Each row is where one point has got to under a steady rotation. How many ticks took it there?
The counts run from 0 to 218.
[-11  -8 -13  20 -13  -4  30   5  -4  23 -12   0  11  -2  14  12  19  -9
  -7 -11   4 -14  -3  15   5  -2 -20  15   2 -18  18   5  12  -6 -12  28
  -1   5 -15  -5 -16  -5   0   7 -20 -10  -6   0  -9  15  -1  12   4 -15
  10   5   5   3  -4 -19  -2  -8   6 -16   1  13  10   7  33 -26   7  15
  -3  27   3 -12  29   1   2 -12  21]  197
[-10   1  -7  -1  -9 -10  13 -22  -8  20 -13 -13  23 -17  40  13  16 -12
   7   0   7 -14 -10  -3 -22 -15 -11   2  -6  -7 -17 -21 -16  -9  13  17
  -2   6  -2   5 -22  13  14   4   9  -6  -3  -9   5  10  -5   4  -3 -10
  11  -7  -6  12  -6 -27  -8 -14  11  -9  -2  -6   4 -17  -3   9  -7   8
  -1   5  -2 -30  11 -19  -1 -25  -5]  86
[ -7 -31 -15   1 -12  -3  -7  -7  -5 -10   7  -9   3   4  27   7   4   2
  -1   4   6  -1  11   0  -5 -16  -7  -6  -2  -5  -9   5 -17   3   1   6
  -9  14 -20  12 -37   6   3 -16  15 -11  13 -11   2  19 -10   7  -8  -4
  -4 -22  -4  -4   1 -33 -10  -9 -11  -6   5  14  10   7  -2   0  10  20
  -1   2  -6 -23   3 -19  -9 -12  21]  0
[  0 -27   5   8 -14   4   4  -2   8  36  11  -4   9  11  29  -6  -8   5
  -3  -8  -1   4 -13  -2   0  -6 -15 -16  -6   6  22   7   9  -9   5   4
  -5  -6   4  19 -23   2  -1 -11   5 -19   5  -3   2   6 -31   5  -3  -5
  15 -14   3 -13  -2  -3  -2 -11  15   5   0  16  21  12  10  -7   0  28
  -3   6  15 -14  23  -9  -9 -13  31]  200
[  6 -16 -15  21 -19  14   5  12  -5   1   1 -21   2   0  35   3  -4 -12
  -5   0   2  -3  -4   5   1  -5 -18   3   3  10  -1  26 -12   9   3   8
   3   6   2   7 -40   6  10 -26   1 -19  25  -2  10  -3 -17   6  -1  -3
   2   2   2  -7 -13  -5  13  16   1 -17  -3  24  12   5  20   0  -1   8
   2   8 -12 -12   5  -8 -21 -11  13]  214
[ -7 -14 -14  29 -22   3  18  -1  -4  11 -13  -4  19  -1  20  10  23  -7
  -1  -2   8 -12  -7   1  13  -3 -20   7  12   0   7  10  23   8   1  20
   4   7  -1   3  -5   2   0  -2 -12 -23   5   0   4  16  -7  11  -2  -6
  17   7   7  -8  -2 -14  -5  -3   5 -13   9  12  11   5  29 -20   4  14
 -16  14  10   1  25  -7   2 -10  20]  196
[ -7  -2  -3   5 -20 -15  15  -2 -20  22  13  -4   8   2  11   4   7  -3
   8   1  -2   2  -6   2 -25 -28 -15 -21 -17  -4  12   2  -9   7   3  10
   0  -7  -7   6 -14  12   7  -8   9  -4 -19  -9   7  11  -9   0   2 -23
  12 -12   6   0   5 -12  -4 -10  -2  -1   0  -2  -1 -13  11 -20  -2  23
   8   8  -2 -18  17 -31 -12 -14  15]  100
[ -8 -19  -3   7 -30 -15  34  -2 -14  16   5  -7   3 -10  13   8  11 -11
   4  -2   1   0  -7  10  -7 -21 -11  -9  -6  -6  18  -6   1  12  12  17
  15  -2  -6   6 -11   7   6  -7   6  -5 -21   3  -2  19 -11  10  -3 -28
   3 -22   0   0   9 -16 -20 -15   0   0   8  -9   1   1  17 -13  -5  24
  -1  11   9 -27  13 -23 -17  -6  27]  99
[ -4  -7 -12  13 -24  -6  34  -6  -1  23 -13  -4   7   1  14  -9  11 -23
   4   3  -4  -5 -12  26  20 -11 -15  -6  -4  11  10   9  12  16  16  28
  15 -10  -2  -3 -21   0  15 -23   2 -16  -3  10  -3  22 -10  13 -10 -14
  -8  -9   7   4  -9 -17   1  -5   8  -9   1   1  17   8  17   7  -6  16
  -9  13  17  -3  25   0  -1  -5  15]  24
[-12  -4 -21   8 -28  -8  12 -22   1  -4   4  -3  23   0  27  -4  19  -3
   2   2  16  -1 -14  -9  -4 -19 -16  -7  -3  -8  -9  -4  -2   9   7   7
   5  -1   0   5 -24  14  21  -7   5 -18 -18 -24   0  12  -9   1  -7   5
   8 -17  12  -1   7  -8  -2  12   8 -19  17   0   0 -17   7   1  -5  20
  -2  -1   5 -12   6 -20  -8  -3   7]  94
[ -6 -19  12  -9 -17   3  -2 -15  -4   4 -10  -7  16  21  29 -12  10  -8
  -6  13  -4 -20 -10  -4  -6 -24 -10 -13   3 -16 -10  16 -10 -12  -4  14
 -12   7  -3   9 -29  15  -7  -3  19 -17  22  -4   1  24   4   8   5  -8
   1  -3   4   3   3 -28   7 -10   4  -8   1  11  14  14  -3  16  17   7
 -14   8  27  -8  20  -6   4 -13   3]  162
[ 10  -6  14   9 -14  12   8  17  -7  16   0 -17  -2  -2  32  -2   2 -15
  -7  17 -11 -18   0  13 -16 -17 -19  -2  11   2   2  19 -19  -9 -15  20
  -6  -4   5  -1 -35  10  17  -4   2 -21  20   4   6   4  -9   3  11  -9
   1  27  13   5  -2  -8  13 -13   2  -7 -12   8  12  -3  11   7  -3   6
 -11  22  10   3   3 -15 -14 -10 -11]  142
[  1 -10 -10   2  -8   0   7  -2  -3  17   3 -14   1 -14  35   6   4  -5
  -3  -8  12 -13   5   5  -2   9   4  -2   7  -4   6 -26 -17  -9 -15   2
 -23  -2  -1  -8 -36  -8  15 -19  -4 -13   5   6  -5   5  -6   3  21  -7
  -6  -4  -6   7  -7 -16  -8  -7 -15  -4  -6  -3  27  16   2   1  13  12
   2  11   2 -32  -7 -17 -11 -16  20]  145
[-13  -4  -4  -6 -21  -9  -8 -27   3   1   3   0  14   2  29  -3  15  -7
   0   6  10   1 -18  -6 -23 -18 -16 -11 -14  -3 -10 -21   5  -3  20  27
 -12  12   0  16 -18 -10   5   3  24 -15 -20 -16   1   6   4   8 -12  11
   3  -1  -4  -4   0 -12   7  -7  10   2   1  13   6 -16  -2   8  -3  22
  11   9   9 -20  15 -19   3 -20  13]  13
[-14   3 -16   5 -26  -4   7  16  -7   8  -6 -13   9   5  22  -2  11 -13
  13   4   5  -4 -10   5 -24  -5 -38  -7  -3 -13  16  14 -10  -9   3  10
 -12  -8  16   0 -17  -4   3  17   5 -18  -3 -12  11  11  -8  11  18  -6
   5  13  -2  -6  12  -1   9   5 -18 -16   2  18  16 -13  37 -20  -1  17
   3  15  -1   1   8 -12  -3  -6   3]  35
[-10 -20 -27   9 -15 -14  14  -5   7  19   1  -6   3  -2  18  -7   8 -12
   1   4  10   5 -13  12  -1  -1 -18  -3  -6  -8  19  -8  10   8  11  24
  -1   7  -3  -3 -20 -12  18  -9  -1  -7 -31   0  -7   9 -25   9   2   7
  -1 -16   7  -2   7 -13 -10  -9  10  -5   1   7  20  -8  15  -1   0  16
   3  13   1  -8  17   0  -4  -7  21]  192
[ -8 -22 -15   9  -8 -21  24  -1  -4  20   1   5  -2  -3  14  19  10  -8
   1  -4   8   0   3  22  -1  -5 -23  10  -1 -14  34   1   3   2  -4  18
 -19   9 -11   4 -12  -7  19  -5 -18  -3 -13   4  -6  13 -13   6   4 -10
   8 -10  -2  -3  -3 -27 -14 -18   5  -5 -12  13  13  -3  25 -21  -2  11
  -3  20  -6 -11  12   1  -8  -6  24]  118
[  6 -11  -1  -3  -9  -8  -2  13   8  14   5 -24  -6   2  48 -17  -7 -10
 -18  10  10 -12 -14   7 -32  -6 -25  -6  -6 -16   6  13  -8 -10   5  12
 -21   1   7  15 -31   7  -2   4   6  -8   0  -4   8   9 -19  14  11   3
  11  11   9  -3  15  11   0  -4   2 -13  -8  15  20  -6   5 -11  -1   5
  -5   0  -5  -5   3  -7 -19  -6   0]  54
[-15   2 -20  11 -24   2  32 -12  -5  28 -11   2   8  -2  11   2  13 -19
  13   4  -8  -9 -12  18   1  -6 -20  -3  -7   3  11  -5   2  10  -3  32
   6  -8  -1 -16 -12  -4  17  -6  -1 -17 -16   4 -12  15 -15   5  11  -8
  -9   1   2   7  -6 -30   2   2  10  -5  -3 -11  17  -4  10  16  -3   9
   3   9   9 -13  19  -4   6  -1  17]  104
[  4 -30  -5   5 -14 -11   5 -12 -10   5  -3 -20   8 -16  29  12  19  -6
  -6  15   6 -12  -5   6  -4 -15  18  -6  16  -2  -1 -17   3  13   1  32
   4  18 -12   1 -23   9  17 -33  11 -12  11  -2  -6  10   9   2 -14   8
   6   0  -3  -2 -18 -22 -11 -17   9  -1 -10   5   7   5  -7   6   2   5
 -16  22  17 -23  10 -13  -5 -22  10]  158
[  3 -31  -2   4  -1   5  -3  -4  15  22   4 -14   1  -1  44  -5 -10 -15
   3  -6   3   6 -13   7  -9  -7  -5   1  -5  -4  11  -6   1  -4   6  14
 -25   2   1  17 -25 -10   9 -18   3 -11  13  10   6  -4 -20  14   5  -3
   8  -4 -19   1  -8  -4   1 -11   0   5 -14   5  30  10  13  -3  -9   8
   8   9   3 -13  22  -3 -12 -22  25]  46
[-14  -8 -13   8 -32  -1  12   4 -11   8   1   1   1   8  12  10  21   6
  12  11   0   1   2   9 -15  -6 -39  -1  -2 -17  13   8  -8 -10 -10   4
 -24  -7  11   3  -7   6  12  14  -3 -16 -14 -10  -1  20  -2   4  18  -5
   0   4   1  -7  11 -21   8  -5  -4   4  11   7   7 -10  24  -7  10  29
  -3   7  13  -4  25 -19   2  -1  15]  109
[ 11 -14 -20  18 -26  -7  13  13  -2  18  12 -18  -3  -2  20  -5  17   6
  -8  -2   8  -6  -2  10  -6   7  -5  -4   8  -2  20  -3  10   3 -16  23
 -11 -11   2 -12 -26  -1   9 -21 -14 -27 -10  -5  -4   1  -4  -3  13   5
   7   5  20 -16   2   2  -5   6  -5  -7   5  18  14   3  19  -9  17  19
 -19  19  24  -5   2  -5 -12  -8  19]  210
[ -5 -24 -13   1  -5  -9   6   1   3  30   7  -2 -10  -4  19   7  -8  -5
   5   3   8   0  -1  18 -17 -23 -23  -8 -11 -15  33   4  -2   4   5  20
 -18   8  -7  20 -14 -17  14  -4  -3  -6 -12  -1   2   3 -15  11  -4  -2
   8   3  -1   1   1 -14  -2 -14   5   8 -18  15   7  -9  26 -18  -9   9
  13  16  -3  -9  21  -5 -13 -19  20]  119
[  3 -21  -2  11 -10  -9  -2  -6   4  34  12  -7  -1  11  37   9  -2  -5
  -3   9  -2  10 -19   7 -10 -20 -16 -11  -1  -4  14   5   9  -2  13  20
  -7   4 -10   9 -17  -5  15  -6  -2 -12  -5  -7  12  -4 -19   6  -7   5
  12   2  -1  -6  -3   0   5 -14  11   5 -14  25  14  -9  17 -15 -12  13
   7  18   5  -4  21  -8 -15 -22  18]  120
[  0 -16  -4  24 -18  -1   1  -2  -7  17  -5  -8   9   1  30   2   9 -13
  13   8   0   3 -21  -5 -21 -27 -19  -3   2  -2   2  19   5  12  26  21
  -9   9  -9  13 -10  -1   7   0   8 -12  -5 -14  14  -5 -14   7 -13   5
  15   4   2  -1   0  -4   4  -2  11 -11  -2  11  10 -29  19 -11 -16   3
   7   9 -15   5  21   1   0 -28   5]  194
[ -7  -7 -12   0 -25  -7   8 -12  -6  16  -4   6  12  27  12  -1  13  -2
  -3   6   0  -9  -5   6 -10 -29 -19 -17 -19 -11   1  25   5  18   0  24
  -5  -5  -3  12 -13  10   2  -3   5 -17 -12 -23   9   3   7  -4  -7   6
   9  -1   7   5  -3 -18  24   4  12  -7   2  16  -1 -12  13  -7  11  19
   3   9  17   4  24 -15  -7 -14  14]  22
[ -8  -4   6 -15 -12   4   6 -11 -14   6  -4  -5  17  12  32   2   5 -26
  -9  11   1 -16  -6  -2 -30 -23 -20  -7   3 -16 -13   8 -20 -15   0  16
  -4  12  -7  12 -33  14  -3  10  21  -4  13  -8   1  17  -4   0   0 -14
  -3   2   5  10  -1 -19  15 -13   1  -8  -5  10   7  -6   1   9  -5  12
 -12  17   7 -16  15 -13  -8 -18  -7]  161
[-13 -12   0   6 -32  -3 -11  -7 -10  16  -1  -2  22  17  26   8   8  -8
  17   2  -5   3  -3 -21  -3 -27 -13 -22  -4   6  -2  -4  -6  -8   1   9
 -10 -17  -4   5 -23   7   3 -11  33 -15  10 -13   6  13 -10   7  13  -8
  11  -5  -8  -7  12 -10   3 -10  -8   0   6  12  14  -3  13 -10   7  25
   7  13  19 -16  24 -25  -5 -17  17]  181
[ 15 -19   0   6  -8   6   6   4  -1   4   7  -9   8  -1  34   8  -8 -13
 -22  -5   4 -14  -8   7 -12 -10 -19  -3  -6   7   4  13  -4   9   6  17
  10  18  -8  20 -39  16  14 -22  11 -16  32   5   5  -4  -3   9 -13   0
   9   2   0 -11 -12 -12   3  -2  13 -10  -5  19   8   0  -7  -1   8   8
   4  20  -6 -13   2 -13 -26 -12   3]  60
[-18  -7 -15  14 -28  -7  22  -9  -7  -1 -19   0  13   8  16   3  16 -15
   9  12  -5 -15  -3  13 -23 -19 -30   5  -6 -10 -17  24   0  19   5  26
 -13  -1 -12  12 -14   9  -1  -2  10 -19  -4  -9   4  26  13  12  -2   1
  -1   6  -2  12  -7 -24   5   9   7 -21   5   7   9 -14  14  11   0   5
  -3  10  -3  -2  17  -4   3  -3   3]  96
[ -7 -13 -15  -2 -27 -15  -6 -19   3  -1  12 -11  11  -7  32  -3  17  -2
   6   3  18   5 -10 -14 -10 -14  -2 -23 -16   3  -5 -19   1   9  20  17
  -3  -3   4  12 -24   2  -1 -13  21 -15 -11 -18  -8  11  -8   7  -5   7
   6 -18  -4  -4  -2  -5 -12  -4   9 -17  17  -1  14 -10  -1   4   2  19
  10  -1  12 -21   9 -24  -2 -12  14]  93
[ -1  -7  -4  11 -10   3   1   0  10   2  -7 -19   3  -1  34  12  13 -19
 -21   4   8 -16  -6  12  -3  18 -15  -4  11  -3  12 -13  10   6  -6  29
 -12   8   7  15 -18 -13   6  -9  -3 -29  16   8 -16   8   6   7   1   8
   2  18  -9  -7 -19  -7   2  -8   9  -5  -4  28  12  11  -9 -13  19   6
  -3  25  14 -16   9   1 -11  -6  19]  51
[-12  -8  -6  -6 -32  -5  26  -3  -6   5  -8  -8 -12  -5   4  -6  14 -20
   4  24 -10 -18  -9  23 -24 -21 -24 -10  -9 -24   0  18 -15   8  -4  39
  -4   1  -8  12 -19   6   2  -4  11 -13  -7  -3 -13  35  11  10   9 -13
 -10   8  10   6   5 -23 -13  -7   1 -15   4  -1   2 -10  -4  10   9  14
 -14  16  14  -5  10 -14   0  -1  -3]  170
[-15  -2   5  -4 -24  -5  22   6 -17  22  -2   0  -5 -17  12  13  -2 -20
   6   1  -4  -1  -8   3 -14 -23 -17  -9 -15  -4  11   2 -14   1  11  25
  13   8 -13   1 -20   0  11  -1  16  -8 -10  -2   4  21 -14   8   6 -36
   0  -1   0   4  10 -23 -16 -30   2   1  -4   0   6  -9   2  -2  -7  15
  10  11  -2 -26  20 -20  -4 -10  12]  179
[-10 -13 -12   8 -32   5  23  -1 -12  21   4   5   8   6  20  17  18  12
  14   0   1  -6   0  14   1  -4 -36  -3   0  -7  17   4 -11  -4  -6  -3
 -24 -10  10   4 -10   7  12   1  -5 -30 -11  -7  -5  12  -5  -2   4  -5
   1  -2   2  -6  -3 -20  11  15   5   1  13   6   7   1  26  -8  11  21
  -5  10  21  -7  20 -13   1   6  24]  29
[  8  -9  -4   1  -4  -6   1   5  -3  20  -5 -15   1   2  37  -7  -8  -7
  -2   5  -1 -14   9  17 -21 -11   8 -18  10   0   1  -2  -5  -5 -22  30
 -20 -11  -8  -9 -26   7   3 -18  -1 -16  14  -1  -2   3  16   8  23   3
  11   5 -13   5  -9 -11   4 -14 -11  -5  -9  -2  22  10   1   8  14   2
  -4  21  19  -9   1 -16  -7 -24   1]  64
[-14 -37   6  21 -31   6  13 -14   0  12  -5  -6   5  -3  15  -3  22  15
   9  20  -6  -9  -5  10   6 -10  -9   7   2  -9   0  -9   6 -14   0   7
 -14   4   0  -2 -12   9   2  -4  -1 -23  -1  -2  -2  28  -2   7   2  -9
   0 -11   5   2   9 -29 -16 -12   5   6   0  -3  16   6   8  12   4  18
 -22   6  32 -18  16 -11  13  -8  20]  10
